In the data rows, 128 means zero.
Some points, one per row:
[112 109 138 103 160 154  81 183 170 145  31 133 125 205  58 137  99]
[134 131 163  96 138 169 121 130 158  46 138 133  94 115 118 133 128]
[134 127 128 146 151 133  67 152 137 215  28 130 107 194  70  92  85]
[ 92  89  72 111 123  46  97 148 160 165  93 147 212 110 172 161 153]
[118 136 138  93 159 150 106 175 161 147  47 166 113 207  67 130  96]
[126 155 160 110 119 175 167 109 115  71 182 121  78 115 115 122 138]
[168 159 111 237  71 137 185  59  36 139 255  83 109  53 199  75 160]
[156 158 106 214  78 111 191  71  38 141 248  73 125  64 184  76 139]
[119 134 109 121 101 104 160 117 123 132 190 117 177  71 199 131 157]
[149 147 149 126 115 173 142 104 146  83 144 114  80 126 126 101 122]
[112 138  85 146  83  74 197  87 122 119 204 101 185  28 219 158 180]
[ 77 100  84 122 143  49  94 173 148 209  80 131 186 113 159 144 120]
[112 100 154  89 161 155  54 173 161 139  24 155 113 211  58 157 102]
[148 174 122 151  88 122 212  73  93  96 255  95 153  63 176  98 178]
[126  57 171 103 226 196   3 224 134 113   5 182  49 220  43 178  71]
[126 133 133 163 116 103 132 110  98 106 177 118 126 113 168 124 127]
[121 137 134 130  90 120 164 111 120 101 163 117 128  97 148 121 150]
[ 92 183 140  70  95 126 201  97 209  97 132 129 166 106 115 144 147]
[164 124 116 191 122 127 125  86  37 112 233 104  92  80 170 100 134]
[131 163 107 137  98  92 174 109 114 109 191  98 172  39 189 125 173]
[123 144 111 159 108  88 147 114  86 133 178 105 151  81 190 118 158]
[120 116 107 127 140 119 137 132 116 122 141 128 146  96 160 149 147]
[153 138 109 205  97 118 187  66  38 136 255  76 109  39 198  66 136]
[153  98 124 189 144 153  56 143  85 202  93 132  94 185  89  77  90]
[103 153 159  59 156 147  89 172 210 171   0 155 128 224  31 174  93]
[154 181 122 181  67 124 234  62  98  93 255 100 139  40 183  67 166]
[104 145 129 126 108 110 159 115 149 169  75 109 165 177  99  93 111]
[156 181 131 150  98 155 204  40  65  44 255 108 114   0 216 117 184]
[122 143  80 193  92  62 187  86  88 180 199  89 187  67 196  94 164]
[130 206  99 217  61 102 234  48  79 183 230  82 178  67 179  42 154]
[133 157 151 148 146 175 138 120 105 113 168 131  93 132 124 105 130]
[139  87 156 132 170 147  44 179 114 155  61 149  97 189  67 126  92]
[135 114 161  93 154 205 105 131 120  12 162 143  57  85 156 185 149]
[118 129 151 100 141 120 131 144 162 106 110 140 123 134  98 161 135]
[142 140 146 130 137 157 105 143 131 113 101 152 117 148 114 134 126]
[170 154 132 171 106 173 181  77  59  55 255  99  89  15 204 107 166]
[136 104 120 112 168 130  46 184 147 189   0 162 106 234  62 127  70]
[124 167 107 165  99 100 216  46  99  88 255  80 164  24 220  96 178]
[128 151 126 122  80 136 214  97 159 126 169 117 149  92 149 108 155]
[107 130 106  91 119  54 133 144 181 161 102 139 193 137 147 151 139]
[169 152 157 197 110 195 168  85  32  54 255 115  47  69 167 118 154]
[ 80 142 118  78 121  84 131 170 230 158  12 149 217 178 100 157 125]
[160  94 118 196 160 149  65 155  58 152 121 113  76 169 115  87  72]
[ 91 128 154  63 185 151  58 199 200 172   0 154 137 232  15 164  91]
[116 138 105  84 129 104 136 147 192 142  83 137 179 141 128 124 121]
[ 87 113 125 101 147 109 111 154 169 157  47 158 171 166  90 144 122]
[ 98 171 128  89 113 112 170 137 219 108  77 123 176 126 113 142 159]
[147  24 135 140 254 169   0 244  51 176  13 173  38 249  47 144  52]
[139 117 108 168 108  87 146 102  86 144 192 115 140  71 201 121 161]
[133  70 166  68 226 176   0 240 159 146   0 193  64 243  33 183  82]
[105 137 145  89 137 153 123 147 173 101  75 153 131 166  86 156 118]
[127 166 118 154  67 122 203  82  99 104 249  84 131  65 205  96 156]
[134 114 151 147 155 145  77 146 112 139  94 118 108 157 108 115 106]
Here are 24 more points, each followed by its number:
[ 86 153 138  78 105 113 177 104 153  83 171 115 146  88 153 143 140] 0
[164  66 165 112 213 217   0 200  97 104  27 173  12 228  35 136  67] 1
[ 83  97 134  48 176 134  25 195 201 164   0 162 113 242  23 177  88] 2
[143 136 140 116  90 126 198  84 105  44 220 135 133  36 212 159 194] 3
[ 92 150 144  43 111 100 165 128 223  82  81 126 170  97 115 176 165] 4
[135  73 159 106 189 155  37 188 130 152  19 147  84 221  62 172  83] 5
[111 127 105 138 113 105 140 110 120 136 177 110 149  74 173 119 143] 6
[121  92 128 112 169 128  54 175 135 134  51 144 119 169 110 165 119] 7
[138 152  91 188  70  93 185  76  67 119 255  92 131  40 213 121 182] 8
[160 178 124 207  66  92 227  55  53 164 244  54 151  72 177  49 142] 9
[162  71 169 150 196 204  25 170  76 133 113 141  18 216  62 130  94] 10
[ 90 153 121 121 110  88 137 127 165 162  77 139 204 167  94 139 124] 11
[121  84 123 123 170 154  51 196 146 174   0 148 118 238  41 118  66] 12
[143 141 121 156  91 134 174 104  92 126 194 108 140 104 159 101 144] 13
[134 114 119 157 166 137  97 133  97 105 149 139 100 104 147 136 145] 14
[133 185 133 128  75 128 219  82 158  99 201  94 148  84 168  92 159] 15
[132  75 106 145 155  98  84 159 120 175 102 142 140 145 124 133 113] 16
[133  78 141 157 192 152  24 182  64 190  55 151  83 205  65 136  84] 17
[108 182 131  88  92 124 189 102 172 121 150 124 178 101 149 124 145] 18
[149 120 155 138 151 160  63 150 139 141  55 143  91 205  61 134  97] 19
[110 109 137 110 121 139 122 136 152  94 121 151 158 113 140 145 140] 20
[142 154 153 136 130 158 167 109 122  92 180 113  80 120 112 118 137] 21
[134 222  92 204  54  82 228  37  83 172 227  88 165  72 169  46 152] 22
[130 104 112 191 131 101 111 121  78 155 179 103 139  95 185 113 162] 23
Which two of these numbered points are nearest to each point below, looking only along the 4 directions in which the first points spread most? Their numbers follow each, nearest first.
[149 124 149 151 175 197  72 148  91 103 143 163  48 169 110 116 107] > 10 14
[127 195 118 150  79 128 225  77 139 100 206  96 157  93 157  89 162] > 15 13
[146  85 165  96 201 168  14 210 157 130   5 185  78 228  43 172  74] > 5 2
[ 73  99 123  35 184 121  69 223 236 164   0 188 162 232  37 185  89] > 2 12
[108 136  83 124  83  46 154 124 134 152 160 111 185  92 200 133 166] > 6 18
[147 141 112 174  84  94 172  73  69 111 255 100 153  44 193  87 176] > 8 13
[150  67 160 118 219 216   3 200  77 119  32 158  29 228  48 150  84] > 1 10
[110 158 135 107 102  92 147 119 142 113 167 120 156  80 174 126 169] > 0 6
[124 127  87 130 112  80 186  88 123 117 178 113 169  58 201 143 174] > 6 0
[142  65 157 105 204 172  30 184 117 153  26 164  74 231  49 156  74] > 5 12
[111 120  85 135 136  66 139 147 149 139 130 120 176  73 193 155 156] > 6 20
[127 112 163 122 176 151  83 158 129 164  57 130  89 204  79 128  94] > 19 7
[ 97 139 157  54 157 138  96 192 220 161   0 170 155 248   3 141  77] > 2 12
[116 157 124  91 110 103 176 112 159 101 161 128 163  99 159 147 140] > 0 18
[157 142 130 136 119 174 145 104  80  94 155 132  84 121 121 120 115] > 21 14
[151 135 155 135 140 166 138 118 121  71 187 130  83 105 140 112 147] > 21 14
[120  88 113 105 164 131  87 159 137 134  62 143 127 142 121 166 128] > 7 16
[132 136 159 120 135 141 119 142 130 137  80 143 109 179  85 131 105] > 19 7
[105  95 127  75 130 121 121 153 152  97 127 153 120 107 139 188 151] > 20 14
[142 175 117 151  75 100 202  55  81 103 248  93 156  30 208  92 189] > 8 15
[112 129 106  99 117  85 120 142 167 159  71 132 177 141 105 150 125] > 11 20
[ 96 160 142  47  91  92 153 133 214 111  73 140 186 136 110 164 139] > 4 11
[125 147 150 147 138 166 131 129 123 100 149 129  73 110 129 130 137] > 21 14
[128 131 136  81 149 144 110 153 155 120  32 149 120 171  74 139 112] > 19 7
[133  91 149 108 173 159  34 170 139 156  17 165  97 207  50 156  89] > 5 12
[131  98 110 169 146  92  95 135 109 215  96 132 148 176 112  87 102] > 16 11
[137 125 141 124 143 131  93 153 146 127  91 143  90 165 102 137  90] > 19 7
[ 87 118 127  56 129 101 138 154 213  78 112 170 190  84 155 198 162] > 4 20
[112 125 118  93 125 106 125 149 161 186  71 144 187 148  90 128 123] > 11 16
[ 89 139 147  55 121 116 206 111 213  70 123 130 172  89 148 151 149] > 4 0
[149 168 131 169  90 159 159  69  72 127 232  91  92  98 167  82 145] > 13 21
[164  66 131 173 171 140  37 182  75 190  49 170  77 203  68 125  67] > 17 5
[144  81 122 173 201 140  28 178  85 185  53 140 102 214  77 104  86] > 17 12
[150 154 124 219  80 139 187  64  34 133 255  75 108  65 193  61 139] > 9 8
[124 198 126 134  65 122 212  88 114 110 234  77 152  63 176  93 159] > 15 13
